rotation steps, each row followed by its count of steps
The counts run from 0 to 488.
88, 112, 125, 94, 117, 134, 89, 111, 96, 90, 123, 82, 120, 112, 80, 114, 68, 95, 124, 111, 80, 94, 103, 108, 106, 99, 137, 133, 105, 118, 90, 114, 133, 111, 94, 129, 159, 99, 118, 123, 111, 103, 128, 61, 77, 79, 106, 115, 110, 87, 76, 97, 105, 84, 99, 114, 104, 143, 47, 119, 85, 88 => 483
61, 95, 105, 78, 94, 122, 117, 104, 129, 98, 98, 66, 135, 122, 97, 98, 92, 128, 101, 67, 65, 49, 123, 106, 104, 129, 107, 84, 131, 105, 122, 88, 86, 98, 108, 113, 160, 72, 105, 106, 79, 103, 65, 93, 123, 109, 68, 86, 110, 109, 133, 124, 119, 80, 118, 104, 82, 123, 117, 105, 93, 93 => 212
98, 117, 104, 110, 110, 101, 91, 98, 74, 97, 95, 134, 105, 68, 115, 87, 65, 99, 88, 117, 111, 129, 79, 96, 115, 102, 133, 142, 107, 82, 83, 121, 98, 138, 82, 131, 106, 121, 118, 102, 91, 126, 89, 73, 58, 105, 142, 121, 113, 99, 107, 64, 93, 122, 114, 92, 111, 117, 49, 120, 55, 80 => 10
102, 106, 118, 83, 97, 124, 105, 103, 124, 96, 137, 67, 114, 137, 82, 128, 104, 95, 101, 86, 103, 67, 134, 115, 86, 92, 89, 105, 109, 115, 112, 84, 134, 72, 136, 109, 150, 77, 98, 104, 87, 78, 131, 99, 119, 77, 79, 90, 118, 96, 88, 113, 121, 56, 110, 131, 76, 113, 81, 83, 115, 131 => 143
97, 119, 97, 88, 68, 83, 107, 70, 108, 98, 101, 108, 101, 114, 100, 137, 63, 89, 143, 94, 94, 130, 118, 121, 103, 62, 150, 117, 97, 97, 75, 119, 125, 85, 80, 84, 116, 103, 134, 103, 93, 99, 145, 98, 88, 87, 95, 138, 139, 97, 106, 116, 106, 109, 57, 114, 85, 138, 72, 98, 122, 105 => 428
83, 125, 81, 99, 110, 95, 90, 119, 70, 102, 104, 70, 80, 119, 84, 109, 95, 93, 53, 94, 99, 95, 136, 100, 126, 71, 144, 141, 97, 97, 129, 124, 74, 106, 134, 119, 89, 90, 96, 96, 86, 89, 77, 130, 75, 90, 103, 74, 126, 72, 129, 104, 89, 96, 149, 75, 90, 104, 99, 92, 66, 102 => 313
104, 106, 85, 100, 121, 103, 98, 116, 83, 96, 86, 109, 92, 96, 101, 86, 100, 117, 42, 99, 119, 82, 88, 96, 120, 116, 96, 129, 119, 84, 123, 112, 70, 136, 120, 132, 77, 101, 83, 83, 80, 105, 63, 132, 79, 114, 137, 85, 98, 112, 130, 69, 104, 112, 157, 76, 102, 76, 108, 86, 52, 97 => 308
104, 111, 88, 71, 73, 120, 108, 102, 130, 117, 128, 95, 117, 119, 95, 115, 101, 110, 129, 51, 94, 86, 99, 101, 64, 142, 61, 117, 121, 95, 90, 100, 138, 78, 112, 107, 155, 92, 104, 92, 73, 88, 129, 86, 126, 114, 101, 99, 127, 96, 108, 96, 145, 71, 110, 129, 62, 130, 82, 89, 111, 98 => 126
81, 104, 130, 94, 121, 74, 103, 109, 93, 71, 78, 77, 90, 94, 105, 106, 113, 113, 123, 115, 77, 100, 120, 102, 123, 64, 153, 71, 122, 103, 139, 107, 76, 111, 137, 71, 87, 94, 69, 107, 124, 91, 62, 102, 105, 90, 84, 113, 125, 78, 119, 115, 75, 121, 105, 74, 130, 105, 125, 124, 112, 86 => 259
120, 116, 99, 82, 80, 108, 92, 93, 116, 115, 122, 135, 116, 87, 109, 102, 104, 104, 148, 60, 96, 107, 66, 87, 68, 144, 72, 118, 120, 92, 63, 104, 141, 87, 110, 95, 122, 112, 85, 95, 76, 94, 121, 79, 111, 127, 130, 127, 126, 83, 97, 73, 133, 98, 109, 121, 76, 132, 70, 102, 106, 89 => 110
114, 97, 129, 105, 131, 116, 109, 103, 106, 65, 98, 81, 106, 132, 87, 136, 74, 91, 105, 146, 115, 99, 114, 132, 110, 60, 116, 99, 103, 116, 119, 91, 128, 113, 106, 115, 134, 95, 120, 116, 128, 96, 140, 80, 79, 58, 92, 125, 93, 126, 60, 87, 93, 87, 76, 127, 105, 107, 58, 102, 101, 116 => 473
109, 134, 109, 86, 81, 108, 80, 107, 93, 106, 136, 98, 98, 96, 87, 117, 106, 77, 153, 74, 90, 125, 104, 93, 83, 103, 115, 133, 104, 102, 74, 118, 147, 76, 115, 93, 126, 107, 94, 102, 93, 81, 140, 74, 107, 99, 114, 117, 140, 47, 93, 92, 114, 82, 114, 117, 85, 145, 51, 102, 113, 90 => 99
114, 134, 109, 95, 105, 120, 78, 123, 80, 100, 135, 87, 89, 101, 77, 121, 100, 72, 123, 98, 105, 117, 115, 96, 93, 89, 114, 150, 92, 106, 87, 117, 149, 83, 124, 117, 124, 100, 104, 104, 97, 81, 144, 79, 89, 82, 113, 102, 133, 60, 80, 79, 107, 75, 124, 117, 82, 130, 34, 104, 92, 101 => 85
146, 105, 94, 115, 124, 108, 117, 118, 102, 84, 89, 117, 86, 107, 106, 116, 95, 95, 80, 117, 147, 117, 82, 119, 93, 116, 44, 116, 113, 78, 114, 90, 126, 122, 108, 128, 100, 100, 103, 93, 104, 95, 127, 95, 83, 86, 126, 110, 103, 122, 83, 39, 114, 95, 107, 126, 83, 79, 51, 90, 84, 109 => 64
110, 94, 103, 80, 90, 139, 94, 103, 131, 113, 131, 105, 130, 118, 96, 98, 104, 106, 99, 67, 107, 59, 93, 96, 76, 148, 60, 119, 125, 106, 90, 86, 133, 86, 117, 122, 156, 88, 101, 98, 67, 93, 121, 93, 117, 111, 110, 105, 99, 110, 98, 90, 139, 68, 123, 128, 71, 110, 80, 81, 95, 117 => 139
132, 111, 110, 84, 87, 86, 120, 93, 124, 93, 109, 99, 96, 120, 108, 144, 112, 98, 152, 88, 110, 115, 112, 115, 73, 85, 72, 79, 111, 93, 110, 88, 142, 74, 126, 65, 104, 98, 89, 102, 103, 73, 144, 94, 124, 89, 86, 121, 136, 88, 84, 96, 117, 89, 80, 131, 78, 116, 82, 98, 148, 112 => 117
104, 118, 95, 105, 117, 79, 94, 113, 74, 79, 90, 80, 61, 120, 93, 123, 107, 93, 59, 124, 120, 106, 132, 107, 131, 46, 135, 119, 99, 93, 145, 116, 78, 107, 145, 101, 61, 97, 85, 96, 104, 86, 85, 138, 76, 78, 95, 86, 119, 79, 115, 91, 78, 106, 128, 72, 109, 77, 106, 92, 84, 118 => 316
142, 103, 115, 93, 95, 99, 98, 92, 116, 95, 111, 145, 101, 79, 115, 107, 114, 98, 152, 87, 123, 116, 64, 93, 73, 120, 61, 93, 127, 93, 82, 93, 145, 98, 117, 76, 95, 116, 73, 92, 101, 91, 131, 89, 115, 110, 132, 142, 114, 97, 84, 54, 121, 109, 91, 122, 101, 110, 73, 93, 124, 100 => 107
111, 99, 82, 101, 115, 68, 140, 112, 107, 81, 54, 91, 79, 119, 111, 113, 105, 129, 72, 109, 112, 98, 104, 118, 115, 92, 82, 74, 127, 69, 155, 96, 64, 129, 126, 94, 65, 95, 78, 88, 109, 91, 61, 137, 100, 102, 96, 93, 114, 123, 125, 81, 97, 120, 116, 81, 100, 75, 133, 92, 97, 101 => 290
122, 111, 105, 115, 108, 79, 108, 95, 91, 88, 75, 148, 99, 65, 126, 99, 82, 101, 122, 118, 119, 149, 66, 103, 104, 101, 102, 114, 117, 69, 90, 111, 105, 133, 83, 103, 81, 119, 102, 102, 104, 111, 100, 72, 76, 100, 138, 137, 115, 103, 99, 49, 90, 138, 91, 101, 109, 106, 61, 119, 81, 79 => 22
135, 112, 73, 108, 100, 95, 136, 113, 101, 99, 78, 124, 94, 103, 116, 114, 87, 111, 102, 95, 135, 125, 73, 119, 85, 135, 40, 117, 120, 56, 107, 97, 117, 130, 87, 126, 100, 107, 112, 90, 95, 102, 118, 89, 87, 105, 125, 110, 117, 129, 102, 42, 116, 108, 104, 126, 69, 96, 62, 102, 81, 90 => 51
146, 105, 122, 91, 97, 94, 96, 94, 115, 87, 109, 135, 96, 84, 119, 115, 116, 97, 150, 102, 128, 118, 71, 101, 76, 107, 65, 89, 124, 96, 85, 87, 149, 94, 121, 71, 91, 115, 77, 100, 106, 88, 133, 90, 116, 105, 126, 142, 117, 91, 79, 59, 114, 112, 86, 126, 101, 102, 75, 94, 131, 104 => 106
95, 84, 145, 100, 140, 94, 91, 102, 100, 53, 84, 94, 101, 86, 104, 92, 113, 112, 99, 130, 103, 81, 103, 100, 130, 73, 136, 65, 129, 117, 138, 89, 83, 124, 145, 91, 90, 94, 64, 110, 128, 104, 56, 103, 101, 87, 99, 118, 95, 98, 108, 92, 79, 121, 112, 77, 144, 82, 117, 113, 97, 99 => 247
86, 87, 123, 75, 96, 93, 133, 90, 136, 79, 91, 76, 117, 123, 108, 118, 108, 123, 127, 93, 83, 70, 129, 118, 100, 85, 109, 44, 131, 106, 134, 77, 95, 90, 125, 66, 129, 81, 86, 112, 109, 90, 87, 98, 135, 93, 57, 110, 122, 110, 113, 130, 107, 93, 75, 109, 96, 111, 130, 109, 131, 103 => 202
125, 106, 121, 97, 90, 82, 99, 61, 109, 81, 98, 134, 89, 94, 111, 132, 74, 79, 122, 130, 131, 125, 105, 114, 110, 46, 142, 100, 103, 102, 77, 104, 124, 97, 95, 79, 81, 108, 114, 101, 103, 104, 146, 110, 73, 84, 118, 154, 115, 104, 88, 96, 90, 124, 57, 108, 108, 98, 72, 84, 119, 123 => 417
80, 116, 74, 87, 93, 61, 136, 119, 96, 97, 69, 66, 84, 131, 104, 122, 98, 120, 95, 83, 80, 104, 135, 119, 118, 80, 122, 96, 111, 71, 154, 112, 65, 107, 118, 91, 90, 92, 89, 91, 99, 86, 63, 121, 107, 100, 74, 85, 140, 94, 141, 110, 97, 107, 119, 78, 85, 106, 129, 108, 97, 87 => 286
92, 103, 133, 79, 103, 139, 70, 101, 114, 93, 150, 76, 125, 115, 76, 108, 110, 87, 104, 87, 97, 60, 123, 99, 100, 98, 116, 116, 110, 131, 94, 90, 136, 75, 132, 113, 162, 81, 94, 114, 83, 89, 123, 90, 113, 86, 89, 98, 106, 81, 86, 119, 113, 60, 121, 114, 91, 117, 76, 93, 98, 121 => 156
90, 88, 138, 99, 134, 106, 82, 101, 102, 73, 91, 117, 113, 67, 110, 68, 105, 124, 97, 117, 95, 77, 78, 82, 122, 110, 125, 82, 141, 112, 120, 91, 73, 133, 130, 100, 97, 99, 61, 110, 108, 116, 43, 98, 98, 112, 123, 118, 88, 95, 115, 83, 89, 126, 127, 73, 139, 88, 114, 117, 77, 80 => 250
102, 116, 89, 99, 109, 100, 71, 103, 75, 106, 104, 121, 88, 78, 98, 84, 97, 95, 62, 97, 109, 99, 83, 81, 123, 105, 127, 145, 115, 92, 102, 125, 75, 121, 117, 125, 67, 109, 86, 84, 73, 107, 72, 127, 75, 116, 150, 101, 103, 86, 124, 72, 98, 117, 155, 68, 112, 93, 98, 86, 54, 93 => 323
111, 114, 64, 97, 76, 105, 104, 79, 107, 122, 106, 131, 100, 111, 104, 104, 73, 100, 50, 86, 135, 93, 96, 108, 100, 115, 91, 147, 111, 80, 81, 112, 98, 114, 89, 132, 99, 108, 124, 81, 58, 115, 114, 133, 75, 116, 138, 106, 103, 124, 123, 78, 122, 100, 110, 104, 69, 90, 82, 66, 62, 120 => 380
107, 117, 116, 96, 80, 82, 87, 72, 100, 92, 109, 115, 93, 106, 99, 135, 71, 71, 120, 120, 117, 130, 123, 117, 115, 43, 158, 116, 92, 108, 74, 117, 123, 85, 94, 84, 100, 104, 121, 102, 101, 102, 147, 105, 77, 84, 109, 136, 120, 87, 94, 108, 89, 114, 63, 109, 105, 117, 67, 91, 114, 120 => 415
91, 142, 82, 102, 85, 80, 112, 107, 79, 108, 89, 108, 101, 88, 111, 111, 67, 102, 134, 90, 85, 150, 101, 107, 95, 101, 129, 137, 98, 69, 83, 129, 105, 114, 78, 108, 111, 112, 126, 98, 90, 107, 106, 66, 78, 102, 110, 111, 143, 75, 120, 83, 104, 112, 109, 100, 84, 146, 56, 127, 78, 69 => 27
101, 97, 95, 94, 108, 61, 132, 98, 104, 79, 51, 104, 89, 97, 120, 104, 110, 130, 112, 101, 96, 109, 94, 103, 112, 93, 101, 63, 129, 75, 145, 96, 68, 124, 122, 71, 61, 99, 69, 92, 117, 97, 51, 121, 110, 111, 97, 118, 115, 103, 131, 86, 89, 137, 104, 83, 114, 86, 140, 108, 110, 87 => 276
93, 112, 79, 97, 114, 106, 90, 117, 83, 106, 96, 102, 92, 99, 96, 87, 97, 110, 42, 89, 110, 84, 91, 93, 120, 121, 104, 136, 120, 83, 123, 113, 71, 131, 121, 141, 86, 97, 87, 88, 80, 107, 63, 129, 85, 113, 132, 87, 101, 103, 137, 71, 102, 104, 154, 72, 98, 85, 105, 90, 50, 94 => 309
